One turning vector, and how many steps it has turned:
The counts run from 0 to 1315.
+3.25; +3.39; +0.21; +0.02; -0.60; +0.03; -1.33; +0.16; -1.97; -1.16; -0.84; +0.23; +3.18; -1.40; -1.18; -2.71; -1.89; +2.75; -0.63; +0.11; +1.53; -0.55; -2.01; -1.08; +2.51; +0.08; -2.34; +2.22; -0.18; -0.20; +0.42; +2.88; +1.31; +1.46; -0.41; +1.15 -> 253
-0.61; -0.19; -0.84; +0.15; +1.68; -1.98; +0.54; +2.85; -0.64; +0.20; -0.14; +3.72; +3.43; -0.16; +2.33; -0.95; -1.26; +2.40; -1.45; +1.89; +1.96; -0.59; +0.04; -1.53; +2.42; +0.63; -0.16; +1.98; -2.30; -2.31; +1.98; -0.55; -2.51; -0.82; +0.63; +1.67 -> 481
+2.45; +1.96; +1.24; +1.23; +2.60; -0.87; -0.44; +1.44; -1.01; -1.08; -1.66; +0.91; +2.66; -2.15; -0.79; -3.39; -4.05; -0.13; -0.75; +0.26; -0.06; -0.73; -2.49; -0.98; +2.22; +0.41; -0.67; +0.40; -0.90; -0.22; +1.96; +1.37; -1.37; +2.40; -0.84; +0.68 -> 596
-0.17; +0.66; -1.33; -1.52; +0.22; -0.52; +3.27; +2.21; +0.07; +2.16; -2.25; +1.39; +2.44; -1.12; +0.31; -0.95; -3.43; +1.72; -0.50; +2.39; +1.20; -1.05; -2.64; -0.41; +1.51; -0.09; -2.37; +1.93; -2.89; +0.71; +1.81; +0.46; +0.73; -1.64; -2.05; +1.72 -> 1223
+1.90; +0.16; +0.36; -0.10; +2.16; -1.41; +0.08; +2.39; -0.34; +1.22; -1.56; +2.98; +3.48; -1.63; +1.95; -3.38; -3.37; +1.71; -0.54; +0.63; -1.67; -0.10; -0.52; +0.86; +4.12; -0.19; -0.22; -0.10; -0.95; -1.69; +0.27; -1.40; -0.97; -1.30; -0.96; +0.99 -> 1127
+0.76; +0.75; -1.40; -0.81; +2.26; -1.63; -1.76; +1.52; -1.34; -0.05; -0.53; +2.16; +4.18; -1.44; +0.96; -1.97; -2.33; +3.07; -0.58; +0.73; -0.21; -0.29; -0.97; -0.42; +3.20; +1.16; +0.12; +0.58; +0.35; -2.68; +1.09; +0.23; -2.04; +2.18; +0.21; +0.23 -> 111
+2.81; -1.62; +1.25; +0.22; -1.20; -1.74; +1.15; -0.41; -0.37; +2.41; -1.41; +0.78; +2.81; +0.04; +0.95; -3.12; -3.64; +2.16; -1.79; -0.28; +0.07; -1.15; -1.69; -0.86; +1.18; -3.13; -0.05; +0.35; -3.17; +0.94; +0.61; +1.86; +0.40; +0.14; -0.09; +0.32 -> 874
+1.41; -0.58; +0.01; -0.87; +0.68; -1.40; -1.41; +2.49; +0.79; +0.16; -2.42; +3.28; +0.26; +1.34; +2.81; -3.00; -1.60; +1.14; -3.21; -0.58; +2.40; +1.34; -0.19; -0.18; +3.13; +0.81; -0.87; +0.77; -2.00; -0.40; +0.18; +2.06; -1.66; +0.44; +1.06; +2.13 -> 1287
-0.51; -0.15; -1.94; -1.24; -0.64; -0.96; +0.19; +2.17; +0.44; +1.68; +0.69; +3.62; +2.24; -0.66; +0.93; -2.59; -1.60; +2.22; -1.29; -1.08; +0.65; +0.16; -3.02; -1.20; +2.51; +3.19; -0.26; +2.71; -2.55; +0.39; -0.95; +0.22; -1.27; -1.07; -1.41; +0.07 -> 508
+2.44; +0.32; +0.14; -0.87; -0.14; -1.02; -1.10; +1.32; -1.30; -0.34; +0.19; +2.30; +1.99; +1.34; +0.52; -4.23; -1.95; +2.46; -1.83; -1.05; +2.73; +0.00; +0.32; -1.93; +2.64; +1.82; -0.01; +0.02; -1.71; -0.98; -0.39; +3.03; -2.38; +0.93; +2.11; +0.91 -> 405
+1.78; +2.54; -1.48; -0.74; -0.26; -0.36; -0.64; +1.23; -2.62; -0.37; -2.17; +1.08; +3.99; -0.51; -0.54; -1.64; -1.91; +2.05; -0.09; +1.73; +0.03; +0.10; -0.13; -1.50; +1.84; -1.93; -1.04; +2.13; +0.54; -0.50; +1.86; +4.02; +1.15; +0.03; +0.28; +2.17 -> 952
+2.29; +0.92; +0.22; -1.70; -0.84; -1.72; +1.70; +0.91; -1.32; +0.72; -0.54; +1.36; +2.24; -2.01; -0.83; -2.04; -2.53; +0.25; -2.72; +0.50; -0.71; -1.02; -2.20; -1.48; +2.21; -4.41; -1.77; +0.89; -1.22; -0.40; +1.98; +0.16; +0.12; -0.84; -1.24; +1.27 -> 176
+0.43; -1.58; -0.28; -1.11; -2.14; -1.99; -0.15; +0.28; +0.03; +2.60; -1.61; +2.67; +1.62; +1.23; +2.49; -2.51; -2.80; +0.56; -1.77; -0.44; +1.18; +0.16; -2.32; -2.77; +0.78; +1.60; +0.09; +3.13; -2.82; +1.67; +0.39; +2.43; -0.52; +0.23; +0.35; +0.53 -> 22
+0.96; -1.39; +1.13; -1.73; +0.40; -1.44; +0.32; +1.63; +0.15; +0.12; -0.88; +3.29; +1.27; -1.02; +1.06; -3.30; -5.46; +1.58; -2.64; +0.59; +1.67; -0.39; -2.16; -0.16; +1.80; +1.06; -2.28; +1.10; +0.61; -1.03; +2.08; -1.42; -1.15; +1.74; +0.02; +0.29 -> 864
+0.42; -0.29; -0.86; -1.95; -1.28; -0.29; +0.56; +2.24; +0.06; +1.68; -3.80; +2.04; +0.29; -0.03; +2.15; -1.79; -2.30; +0.26; -1.39; +0.29; +2.21; +0.88; -1.66; -2.03; +0.29; +0.22; -1.23; +2.39; -2.47; +1.35; +1.57; +2.09; +1.08; -0.48; -0.45; +2.59 -> 903
+0.97; +0.42; -2.49; +0.08; +1.58; -1.43; -1.07; +1.60; +0.36; -0.45; -0.08; +1.16; +1.88; -2.13; +0.30; -2.08; -4.16; +1.75; -0.10; +2.05; -0.97; +1.21; -4.88; -0.73; +1.41; -0.20; +0.64; +1.56; +0.62; -0.46; +0.87; +1.55; -1.21; -0.45; -1.61; +0.02 -> 812
+1.08; +1.30; -0.32; -1.64; -0.38; -2.30; +1.55; +1.44; -0.83; +1.70; -1.30; +0.25; +2.46; +0.33; +0.02; -1.83; -1.29; -0.07; -2.13; -0.60; +0.85; -1.62; -1.02; -3.28; +1.98; +0.40; -1.05; -0.23; -5.51; +1.15; +1.37; +2.49; -0.82; +1.39; -0.47; +0.80 -> 131
+0.60; -0.32; +1.74; -1.06; +0.93; -1.41; -0.09; +0.70; +0.65; +0.64; -0.92; +2.26; +1.64; -1.01; +1.28; -3.39; -2.65; +2.47; -2.62; -0.32; +1.30; -0.54; -2.30; +1.76; +4.91; +0.65; -2.05; +0.60; -1.45; -2.41; +0.25; -1.50; -1.40; +1.27; +0.00; +0.18 -> 753
+1.35; -0.45; +1.62; -1.96; -1.41; -2.56; +1.50; +0.31; -1.44; +2.61; -2.17; +2.98; +3.07; +0.33; +1.51; -2.72; -2.77; -0.01; -2.18; -0.26; +0.18; -1.41; -0.37; -1.58; +1.60; -0.59; -1.15; +1.37; -1.76; +1.23; +2.34; +0.90; +0.57; +0.37; -0.29; +0.82 -> 449
+1.65; +1.16; -0.76; -2.81; -1.44; -2.47; -2.41; +2.07; -0.90; +0.54; +1.14; +1.64; +1.88; -0.30; +1.31; -3.56; -2.17; +3.22; -1.86; -0.65; +0.53; +0.27; -2.03; -2.20; +2.77; +1.49; +0.56; +0.46; -1.32; -2.41; +0.03; +1.69; -1.95; -0.18; +0.96; +0.87 -> 780
+2.20; +2.34; +0.46; +1.03; +1.80; -1.07; +0.53; +1.83; -1.77; +0.58; -3.76; +0.99; +2.91; -1.41; +1.04; -2.62; -2.00; +0.06; -0.21; -0.31; +0.90; -1.72; -0.32; -2.63; +2.41; +0.92; +0.41; -0.07; -4.10; +0.54; +1.81; +0.77; -1.10; +1.17; -1.06; +1.94 -> 1229
-0.31; -0.18; -3.04; -2.87; +1.14; -1.27; +1.81; +3.25; +0.96; +1.95; -0.98; +3.38; +2.34; +1.00; -0.64; -1.80; -3.59; +0.24; -1.03; +0.27; -0.83; +0.45; -2.33; -0.16; +2.47; +2.73; -1.43; +0.59; -2.00; +0.32; +0.66; +2.19; -0.31; -1.26; -1.48; +0.23 -> 1045
+1.35; +1.66; -0.78; +0.97; -0.89; -0.02; -1.14; -0.19; -0.83; +0.35; -3.83; +1.12; +0.97; -0.03; +3.01; -2.68; -0.71; +2.23; -0.43; -1.04; +1.92; +0.60; -3.39; -2.32; +2.51; +1.22; +0.72; +3.54; -2.35; +1.11; +0.62; +1.91; +0.58; +0.25; -1.57; +2.23 -> 1065
+0.14; +1.30; -1.18; -1.11; -0.04; -1.28; -0.46; +2.12; +0.07; +0.50; +0.94; +1.20; +2.43; -1.24; +1.04; -0.64; -3.67; +2.96; -0.04; +3.71; +0.73; -0.82; -2.32; -2.16; +0.28; -0.54; -0.84; +3.26; -0.61; -1.49; +2.24; +2.49; +0.28; -1.38; +0.25; +2.26 -> 522
+0.10; -0.43; -0.63; -2.55; -2.05; -1.40; -1.46; +0.84; +0.03; +1.57; -1.60; +3.34; +1.40; +1.74; +2.39; -3.05; -1.62; +0.33; -2.75; -1.40; +0.87; +0.60; -1.40; -1.73; +3.11; +1.60; -0.87; +1.99; -1.62; +0.79; +0.51; +2.24; -0.62; +0.91; +0.68; +0.91 -> 614
+2.32; -0.11; -2.12; +0.65; +0.21; -0.66; +0.99; +1.55; -0.98; +0.59; -2.13; +1.95; +4.19; +0.26; +0.06; -1.42; -1.28; +0.05; -0.67; +0.00; -1.64; +0.62; -1.43; -1.22; +2.34; -2.13; -0.17; +1.52; -2.23; +2.14; -0.07; +3.84; +0.04; -1.49; -0.66; +1.37 -> 1090
+2.78; -0.33; -2.73; +1.24; +1.24; +0.54; +1.37; +2.35; -0.40; -0.51; -2.19; +2.16; +3.37; -1.23; -0.07; -2.00; -3.90; +0.09; -0.43; +0.37; -0.21; +0.54; -2.32; -2.46; +0.36; -1.82; -0.06; +2.27; -1.18; +2.57; +1.10; +2.62; -0.98; -1.06; -1.06; +1.31 -> 979
+1.57; -0.19; -1.86; +1.75; +0.38; -0.74; +1.79; +1.74; -0.48; -0.24; +0.46; +3.13; +4.75; -1.28; -0.72; -0.68; -2.49; +1.96; -0.88; -0.09; +1.38; -1.38; -0.87; -1.70; +0.75; -1.51; -1.08; +3.91; -1.64; +0.79; +0.56; +1.61; -1.40; -0.24; +1.12; +1.20 -> 552
-0.70; +0.01; -3.43; -1.98; +0.27; -0.77; +2.37; +1.57; +0.58; +1.53; +0.15; +2.79; +1.45; -0.30; -0.21; -2.85; -3.00; +2.16; -1.17; -0.13; +1.61; -0.07; -3.38; -1.33; +3.36; +3.04; -0.37; +0.20; -3.15; -0.06; -0.54; -0.18; -1.53; -1.09; -2.27; -0.25 -> 509
+0.81; -0.71; -0.01; -1.95; +0.67; -0.74; -0.22; +2.09; +0.77; +0.01; -1.78; +3.67; +0.11; +0.11; +1.25; -3.59; -4.39; +0.22; -3.32; +1.10; +0.87; +1.73; -2.46; +0.27; +2.30; +0.77; -2.08; +1.43; +0.31; -0.60; +1.55; -0.08; -1.20; +0.31; -0.35; +1.17 -> 863
+1.03; +0.57; -1.77; -2.44; -0.83; +0.10; -0.02; +1.80; -2.47; +0.83; -1.16; +1.61; +2.69; -2.26; +1.37; -1.59; -2.12; +4.88; -0.76; -0.26; +2.55; -0.59; -1.03; -1.98; +1.85; -1.32; -0.45; +1.91; -0.22; -1.67; +0.29; -0.86; +0.31; +0.40; -0.80; +1.63 -> 151
+0.03; +0.26; -3.55; -0.56; -0.59; -1.25; +1.06; +0.25; -0.26; +0.41; -0.22; +2.02; +3.31; -1.10; +0.87; -1.01; -1.70; +0.88; -0.94; +1.27; -1.42; +0.24; -5.09; -1.16; +2.02; -2.21; +0.90; +3.30; -1.27; +0.09; +0.80; +1.77; -0.26; -2.16; -2.05; +0.38 -> 179
+2.00; -0.72; +0.00; -1.87; +0.69; -2.72; -2.39; +1.82; +0.40; +1.28; +0.97; -0.60; +1.55; -1.33; +1.48; -1.76; -3.92; +2.41; -2.14; +1.59; -0.01; -0.34; -2.32; -1.17; +1.22; -1.99; -0.58; +0.05; -0.90; -1.69; +0.89; +2.18; -1.72; +1.44; +1.12; +1.22 -> 491
+1.20; +0.30; -0.23; +0.01; +0.51; -1.48; +0.38; +1.09; -1.16; +0.84; -1.05; +3.38; +4.08; +2.01; -0.19; -1.62; -0.40; +0.85; -1.44; -0.74; +0.69; -0.66; +0.59; -1.17; +3.42; +1.66; -1.64; +2.22; -3.08; +0.87; +0.28; +3.80; -0.94; +0.58; +1.41; +0.68 -> 1256
+3.17; +2.16; +0.71; -0.40; -0.32; -0.45; -0.32; +1.55; -1.98; -1.49; -0.58; +1.23; +2.98; +0.39; -0.59; -2.45; -3.50; +0.70; -0.61; +1.95; +1.41; -0.26; +0.22; -1.81; +0.97; -0.67; -1.18; +1.39; -0.24; -0.37; +2.38; +3.96; -0.06; -0.59; +1.25; +2.25 -> 734
+1.81; +1.72; +0.39; -2.33; -1.80; -1.67; -1.42; +1.93; -1.93; +1.25; -1.36; +0.82; +2.84; -1.71; +2.11; -1.46; -2.18; +2.39; -1.33; +1.06; +0.62; -0.62; -0.82; -2.13; +1.07; -1.38; -1.35; +2.73; -0.34; -1.40; +2.15; +1.47; +0.80; +0.01; +0.49; +2.65 -> 739
+2.25; +0.59; +1.63; -1.21; -0.79; -1.32; +0.27; +1.95; -0.26; -0.27; +0.97; +2.60; +1.30; -0.59; -0.23; -3.57; -2.09; +2.32; -2.95; -1.79; +2.13; -0.91; -1.33; -1.17; +3.44; +1.48; -1.76; +0.13; -3.04; -1.67; -0.42; +0.35; -2.07; +0.02; +0.90; +1.11 -> 298
